(in the rows, 128 means zero)
These are runs of 7 systems, one row a step. Runs of the same system follow the same rule from any start.
seq 1, K305 (11 x 18):
[[187  98  75 154  92 147 125  99 139 134  93 160 157 113  91 135  84 131]
 [129 158 165  60 155 143 131  91 142 125  82 118 156 149 173 144 147 121]
 [ 96 108 170 145 144 109 162 169  98 109 157  72  77  99 147 121 146 142]
 [137 117  79 197  83 133 124 151 155 158 125 178 105 135 107 130 141 155]
 [148 132 125  91 138 153 149 105 150 117 113 164 197 175 131 110  78 106]
 [132  99 166 111 188 116 129 105 112  96 112  69 103  97 147 177 135 110]
 [105 133 132 139  91 156 141 144 139 177 144 131  65 100 128 118 187 164]
 [155 143 102 156  83 128 164 168 123 118 111 153 182 151 120  79  80 145]
 [124 110 132 124 173  94 116  92 142  91  95 139 142 171 160 190 115 103]
 [100  93 169 104 172 167 141 117 142 163 177 115  77  99 130 119 157 125]
 [170 138 100 166  71 167 150 162 115 126 102 109 122  83  86 112 127 147]]
seq 2, K199 (11 x 18):
[[ 83 108 100 113  88 169 164 157 152 145 192 107 131 136 124 148 135  95]
 [136 151 185  72 169 145 133 129 114 100  72 145 141 123  79 125 120 147]
 [145  84  82 187 131 106 108  61 124 141 110 129 105 111 155 162 124 143]
 [ 96 169 132 133  63 140 169 167 116 128 165 123 116 151 150  78 145 140]
 [169 123 148 129 190 150  92 170 157 109 110 111 152 102  82 116 123  89]
 [112  78 102 113 103 123 163  86 136 128 126 157 126 154 134 206 101 125]
 [103 177 174 134 147 128 146 125  72 133 125 134  91 130 144  90 160 185]
 [150 108  80 170 117 142  79 116 153 115 133  79 137  81 105  97 128  90]
 [132 113 135  94  77 134 192 173 166 130 109 159 155 159 134 149 106 134]
 [149 158 168 152 217 140 106 115 100 122 122 157 100 152 132 146 151 133]
 [ 83  85  82 147  91 108 124  96 104 112 179  90 107  99 110 133 108 115]]
seq 3, K270 (11 x 18):
[[115 167 141 127 147 146 126 133  97 121 206 148  98 180 135 150 141  83]
 [141 109  91  80  76 134 116 128 127 164 153  88 154  67  99 129 110 112]
 [120 177 143  96 169 124  93 105 122 145  62 157 147 141 126 152 163 162]
 [ 95 140 151 127  95  67 114  98  98  92 177 128  82 144 143  89 117 117]
 [175 116 114 141 176 120  83 166 135 162 161  86 155  89 128 135 127  89]
 [100 188 117  75 106 167 133 126 131 162 144 166 153 177 132 148 156 123]
 [105  91 138  70 110  85 108  65 119 109 119 109 117  86 102 121  97 134]
 [165 174 150 163 181 114  76 141  99 137 118 125  91 119 137 146 175 133]
 [106 168 113 115  81 111 135 161 104 136 195 122 159 154 136  75 110 111]
 [129  92 100  88 160 112  84  94 167 147 115 114 177 115 130 169 116  96]
 [114 165 178  88 129 145 121 107 120 150 140 170  59 137 128 144 180 138]]
seq 4, K305:
[[211 101 140 171 116  97 118 139 113 130 131 124  93  79 121 106 101 131]
 [125 192 104 117 117 175 132 121 123 149 112 162 145 184 145 176 168 125]
 [ 83  75 129 104 143  99 167 130 120 121 153  83 172 112 141  97  81 135]
 [147 119 138 173 150 122  77 134 165 114  80 142  74 103 101 143 171 134]
 [137 159 144  87  69 167 171 110 120 139 173 163 118 165 137 103 117 112]
 [162 112 103 158 171 100 135 152  87 134 109  83 181 105 145 158  99 139]
 [ 43 124 127 117 128 142 110 108 177 121 102 142  99 147 121 149 184 139]
 [172 102 164 126 106 117 153 141 129 126 166 136 117 105 116  50  77 121]
 [179 170 101 161 139 146 111 129  99 118  90 135 132 147 133 206 150 117]
 [ 49 106 124  74 122 128 162 102 139 160 160 117 153 140 157 118 127 144]
 [155 103 147 180 164 109 106 168 140 101  96 105 115  81  95  86 123 141]]
seq 5, K835:
[[102 130 114 165 125 157 159 105 121 156 183 156  88 174 176 146 152 130]
 [ 96 101 149  90 171 155 120 157 143 139 168  69 127  80 100 122 145 100]
 [154 150 139  79  95  77 109 154 145 103  66 126 172 130 121 140 111 121]
 [135 150 120 156 121 114 128  64  74 137 122 188 102 157 133 133 118 175]
 [102 109  91 182 141 170 127 122 143 159 170  82 115 104 154  91 162 125]
 [121 119 168  84 127 101 154 214 152 109 151  98 150 134 132 132 117  93]
 [149 142 136  90 149 100  83  80 108  98 101 169 137 146  91 166  99 112]
 [108 134  81 150  92 150 124  70 133 181 107 142 119 123 161 127 165 174]
 [111 135 163 145 146 139 170 187 100 135 163  81 113 104 146  77 140 150]
 [148 116 124 134 138  85  93 153 138  66 140 108 154 137 105 132  85  63]
 [126 124 110 103 117 116 115  90 153 167 122 202 132 174 139 187 134 134]]
seq 6, K738:
[[ 82 136  78 123  50 125 121 108 117 131 135  87 108 107 133 157 163 129]
 [127  95 143 141 148 117 160 166 143 176 150 155 145 114 129  55 101 176]
 [161 180 124 166 156 141  80 106 127  77  91 142 135 164 123 121 139  93]
 [135  80 105  99  87 150 179 105 142 142 143 128 129 133 143 203 107 105]
 [ 89 119 176 128 184 108 124 175 107 132 134 110  88  92  96 122 158 166]
 [139 184  96 129  47 133 110 123 127 111 101 118 154 132 125  75 133 126]
 [171  74 128 151 165 111 152 103 151 166 128 152 144 142 186 133  97 139]
 [ 87 155 127 157 164 156 107 130 107  94 151 136  83 155  95 173 169 105]
 [130 100 117  81  64 153 169 141 133 121 118 104 155  86  80 114  90 129]
 [155 138 173 133 173  75 100 161 148 151  83 127 122 115 170 117 159 159]
 [112 172  94 159  80 143 138  80  89 112 161 140 108 176 164 127 137 116]]
seq 7, K738, 11 rows:
[[131  96  87 171 179 155 133 102 120 188 140 141 156 113 130 102 114 167]
 [108 156 130 139 164 171 123 170 161  78 118 129 155 175 105 137 143  81]
 [150  88 159  82  81  92 151 117 134  87 120 117 100 111 123 162  90 102]
 [123 140 139 126 136  98 100 130 106 191 123 135  84  86 130 144 178 183]
 [111 177  96 152 113 175 153 124  99 135 142 115 172 152 147  62 130 144]
 [143  66 115 163 167 114 121 120 183  94 114 123 158 140 140 123  86  91]
 [131 138 156 108 116 121 116 148 135 115 143 176  67 150  93 198 153 104]
 [131 140 137  86 106 150 157 105  64 145 116  92 128  72 105 122 120 172]
 [107 138 105 157 147 113 103 153 166 156  98  89 170 120 177  88 164 145]
 [131 128 132 164 107 110 147 126 138  93 171 172 114 197 153 104  98  96]
 [155  83 118 128 152 146 107  83 118 125 117 152 102  97  64 176 106 123]]
seq 8, K835 (11 x 18):
[[ 98 179  95 167  85 161 123 178 142 119 105 129 117 145 112 137 184 134]
 [ 94  74 153 114 142 117 171 134 131 117 151 155 136 127  90  74  72 152]
 [200 126 136 136 151 150 107  89 162 112  96 109 135 132 174 139 130  76]
 [117 135 114 119  70 136 157 153 100 146 142 142  84 122 106 203 153 144]
 [104 118 126 149 194 147 111 147 132 137 100 133 158  99  72  78 125 168]
 [142 127 136 137  72 127 157 114 172  76 100 120 131 162 175  96 112 101]
 [169  92 149 128 154 125 147 118  92 155 176 154  80 115 118 184 108 126]
 [116 156  87 143 143 184  89 155 160 140  96 105 155 110  89 143 177 112]
 [ 86 113 156  95  83 109 193 146 134 101 100 148 136 146 121 100  98 169]
 [196 110 151 163 181 128 106  73 112 112 121 130  99 113 144 109 109 114]
 [136 134  76 156  63 159 131 164 153 149 150 121 113 131 134 177 163  99]]
seq 9, K72 (11 x 18):
[[156 150 145 165 153 146 178 194  87 150 128 157 130 142 124 133 126 175]
 [ 98 113 108 180 153 134 102 144 140  65 130 122 101 147  87 168 137  88]
 [167  76 147 142 116 159 146  74 172 126  90 124  84  94 144 103 130 135]
 [164 205 147 147 124 157 132 145  71 143 133 118  99 128 152 126 173 142]
 [126 105  79 181  94 126 157 156  94  84 134 118 139 129  89 165  91 123]
 [111  82 158 176 176 134 149 135 177 121  85 153  93 135 139 115 147 165]
 [170 175 151 144 119 160  86 114 123  96 139 114  78 120 120  99 159  82]
 [193 106  98 151 106 164 175 116  85 144 123 114 137 103 132 167  97 137]
 [ 68 136 133 171 139 136 163 173 121 118 111 139  94 155 133 164 175 170]
 [134 113 137 167 114 111  98 121 143  55 106 106  96 104  95  75 117 107]
 [217 129 132 167 146 167 146 105 130 164 116 153 126 132 167 112 119 132]]
seq 10, K199 (11 x 18):
[[ 91 127 182 139 209  97 143 158 115  94 125 139 134 164 139 108 118 149]
 [119  89 126 120 132 147 107  74 142 127 159  80  74  87 139 155 152  87]
 [144 156 126  87  49 139 157 146 103 144 104 145 132 104  88 123 120 167]
 [156 138 100 192 186 140 104 134 140 140  87 149 175 146 139 107 128 144]
 [ 90 102 130 142 106 102 146 121 148  81 177 121 105 174 163 135 113  79]
 [137 132 193  75 151 144 147 170 109 148 141 108  91  82 101 138 153 140]
 [143 133  63 136 119 166  95  66 112 143  94 137 154 109  87 161 123 134]
 [ 95 126 124 160  96  81 165 138 130 112 104 147 146 165 164  80 105 176]
 [159 132 166 152 174 156 109 155 166 129 158 100  93 125 163 106 166  80]
 [139 115 114  84  85 134 135 138 109 112 157 134 124 118  63 189  96  89]
 [ 97 131 130 124 175 133 155 124  99 164  81 147 158 124 122 133 132 210]]
seq 11, K695 (11 x 18):
[[102 122 168 101 139 101 114  65 155 153 110 168  90 141 166 104 153 163]
 [149 160 143  98  99 105 104 141  91 152 180  81 119  86 138  83 132 112]
 [142 129  62 152 137 119 107 161 130 150 120  97 197 127 141 177 124 111]
 [ 44 126 123 110 140 116 134  91 156 118 112 165 144 189 149 136 138 147]
 [129 111 173  72 136  96  96  81 129 150 155 132  98  90 119  73 117 132]
 [186 172 103 126 108 135  98 157 117 184 142  92 148  99 155 143 159 108]
 [ 60 145  87 129 133 105 142 145 103 111 110 108 184 163 138 168 128 144]
 [ 87  75 135 125 151  81 100  62 170 126 121 159 115 138 141  97 113 141]
 [162 157 155  79 111 143 109 129 142 183 182 129 114 112 150  81 149 104]
 [134 166  98 102 142 124 107 159  79 136 123  81 182 108 113 184 135 116]
 [ 72 106  86 154 119  92 122  88 150 126  78 140 140 152 158 158 141 166]]
seq 12, K270, 11 rows:
[[ 95 126 153 121 146 112 148  99 109 138 202 157 117 170 160  76 105 127]
 [115  92  91 129 149 150 104 133 131 133 161  68 130  84 103 179 139  85]
 [145 189 152  78  92 153 126 162 141 150  84 153 127 131 114 144 174 144]
 [126 124 137 112 125  72 123  69  85  96 124 150 142 137 118  89  66 147]
 [138 117 107 189 168 111  83 118 137 159 158  99  98 113 173 142 167 113]
 [ 92 160 150  81 120 160 151 202 140 144 170 120 149 142 112 104 146 111]
 [148 115 108  79 107 118 111  80 125  98  95 140 159 129  93 177  86  99]
 [152 141 152 140 131 112 108  84 116 178 116 153  71 107 161 117 166 174]
 [ 76 150 130 146 165 115 126 166  79 103 171  89 150 128 110  78 118 133]
 [148 132  90 124  94 118  94 146 178 120 122 107 156 143 150 177 140  62]
 [146 119 179  57 135 132 145 112 148 181 136 189 118 131 127 114 120 151]]
seq 13, K695, 11 rows:
[[128 150 144 120 167 183 141 141 125  78 144  76 151 146 133 122 132  64]
 [117  83 127  96 105 124 123 138 177 112  88 143 111 109  77 195 132 119]
 [135 152 150 152 128 120 138 134 102 165 126 196  85 141 121 115 147 193]
 [158 148 120 153 121 143 141 100  70  90 139  76 143 108 135  71  94 116]
 [146  75 117 143 129 142 155 167 191 116 117  94 142 127 157 170 126  84]
 [ 75 140 154 120 144 129 123 160 143 117 149 190  91 169  79 151 153 130]
 [165 127 123 121 115 149 118  69  86 137 114 153 123  89  74  89  94 160]
 [185 141 141 151 125 155 170 141 122 135  97  82 132 118 202 136 146 129]
 [ 67 118 133 149 123  94 135 186 132  62 148 101 110 150 114 154 133 102]
 [136  78 101 147 131 136 107 110 167 150 140 200 126 128  69 110  94 134]
 [172 177 164  99 145 196 158 104 103 148 119 146 127 143 148 108 141 135]]
seq 14, K72 (11 x 18):
[[ 94 161 120 138 143 128 136 139  78 142  77 128 128 114 106 162 161 200]
 [ 84 129 113 171 111 115 136 108 132  52 122 124 136 172 130  81 102 113]
 [194  89 180 139 161 120 145 157 159 147 150 139 110 116 154  94 104 111]
 [155 162 101 137 135 164  85 140 119 165 146 134 103 117 104 190 179 107]
 [ 93 106 103 113  86 163 172  83 112  96  81 114 130 109  93 152 114 155]
 [106 144 169 159 157  96 153 138 112 103 108 108 118 152 194  83 140 160]
 [177 134 115 168  96 101  95 175 139 122 180 144 114 133 111 101 110  82]
 [162  91 115 129 170 181 136 119 140 168 104 164 135 103  79 173 119 147]
 [ 72 162 138 115 133 172 138  86 119  90 107 100  99 152 151 156 181 120]
 [152 111 138 139  69  79 154 133 106  98 130  77 113  95 160  90  98 129]
 [161 142 112 186 149 106 115 182 127 178 128 179 142 142 130 118 132 167]]

Which system made each of these runs?
seq 15:
[[151 120  82 185 130 190 162 156 144 149 126 160 168 146 105 109 110 139]
 [131  93 124  89 121 136 147  88 167  90  70 121 163 139 136 166 101 105]]

K305
seq 16:
[[ 90 144 119  97 197 143  94 122 117 123 106 139 177 138  73 151 126 129]
 [131 156 136 111  57 111 100  82 134 105 130 125  69 134 153 131 158 101]]

K270
seq 17, 2 rows:
[[ 97 129 148 159 132  91 113 157 164 145 101 182  96 143 127  99 160 181]
 [168 161 135 116 101 115 124 107  84 115 169 139 148 137 118  60  75 111]]

K695
seq 18:
[[114 178 138 129 130 191 142 143 133 147  89 124 139 118 122  71 169 169]
 [135  92 135 148  93 106 174 129 101  68 137  90 126 114 130  93  72 120]]

K835
seq 19 (2 x 18):
[[132 131  86 143 120 163 135 142 147  85 128  75 181 144 138 140 114  65]
 [ 83  80 149  92 148 122 146 137 181 127 111 175 116 152 106 186 129 134]]

K695
seq 20, 2 rows:
[[173 115 142  96 118  97 109 129 140 112 102 144 110 128 119 220 124  93]
 [114 158 105 133 122 158 108 108 115 172  99 181 115 121  80 138 161 184]]

K835
seq 21, 2 rows:
[[ 79  78  97 136 110  96 138 129 105 119 122 119 108 100  87 193 119 157]
 [ 93 148 136 124 124 183 152 101 144 161 102 145 125 129 141  67 162 179]]

K199
seq 22:
[[175 137 163 148 176 113 112 209 125 108 142 141 131 130  88 122 110 102]
 [156 147  67 137  76 171 136  88 129 153 160 158 158 163 141 124 107 101]]

K270
seq 23 (2 x 18):
[[182 117 191  92 193 125 127 122 112 121 148 118 110 118 137 150 112  91]
 [130 155  72 126  75 135  84 118 131 128  99 118 132 115  96 186 157 112]]

K835
seq 24 (2 x 18):
[[117 130 154 124 152 137 161 121  64  94 189  80 118 119 132  99 101 108]
 [122 118 118 108 118 150 130 144 138 117  70  59 136  70 112 172 156 130]]

K199
seq 25 (2 x 18):
[[111  89 161 133 160 130 169 104 139 138 118 136  73 139 178 187 155 148]
 [104 157 125 151  81 114  93 134 111 117 146  90  74  90 115  86 169 130]]

K72
seq 26, 2 rows:
[[192 115 126 163 155 115  70 129 139 116  86 128 112  82  87 131 130 122]
 [108 188 139  67  79 160 141  93 113 135 145 150 114 166 148 140 156 116]]

K305
seq 27:
[[162 153  89 141 124 125  86  83 136 190 158 146 154 141 177 104 134 118]
 [ 75 159 123 103 124 147 166 152  83 144 180  82 140 143 160 149 150 127]]

K835
seq 28:
[[155 177 158 133 158 122 104 197  87 112 161 136 110 134  87 144 139 103]
 [137 114  58 157  82 162 142  79 109 111  98 137 150 126  93 159 100 138]]

K695
seq 29:
[[156 164  87 160  98 168 152 146 136 152 113 117 186 139 161  70 127 139]
 [140  85 134 182 178 107 143 128 153  85 117 141 131 168 162 149 100 106]]

K738
seq 30, 2 rows:
[[145 165 106 151  60 139 176 147  74 126 151  91 126 130 166 134 133 130]
 [115  99 123 180 137  83 151 205 121 113 105 144 129 126  96 145 109 170]]

K72
seq 31 (2 x 18):
[[101 106 147  89  90 153 141  95 178 150 176 156  91 139 136  94 135 108]
 [153 156 146  87 159 126 110 153  85 155 123  66 158  70 122 122 137 135]]

K72
seq 32 (2 x 18):
[[ 99  76 153 160 163 171 183 138 142  95 156 121  86 138 123 140 125 116]
 [149 127 129 142  90 128 106 177 137  92  96 111  95  81  60 134 141 119]]

K738
seq 33:
[[ 82 144  93 139  80 109 111 109 120  91 155  80 148 131 140  72 119 102]
 [165 112 156  95 175 107 107 151 175 147 108 108 150 121 168 166 140  94]]

K270
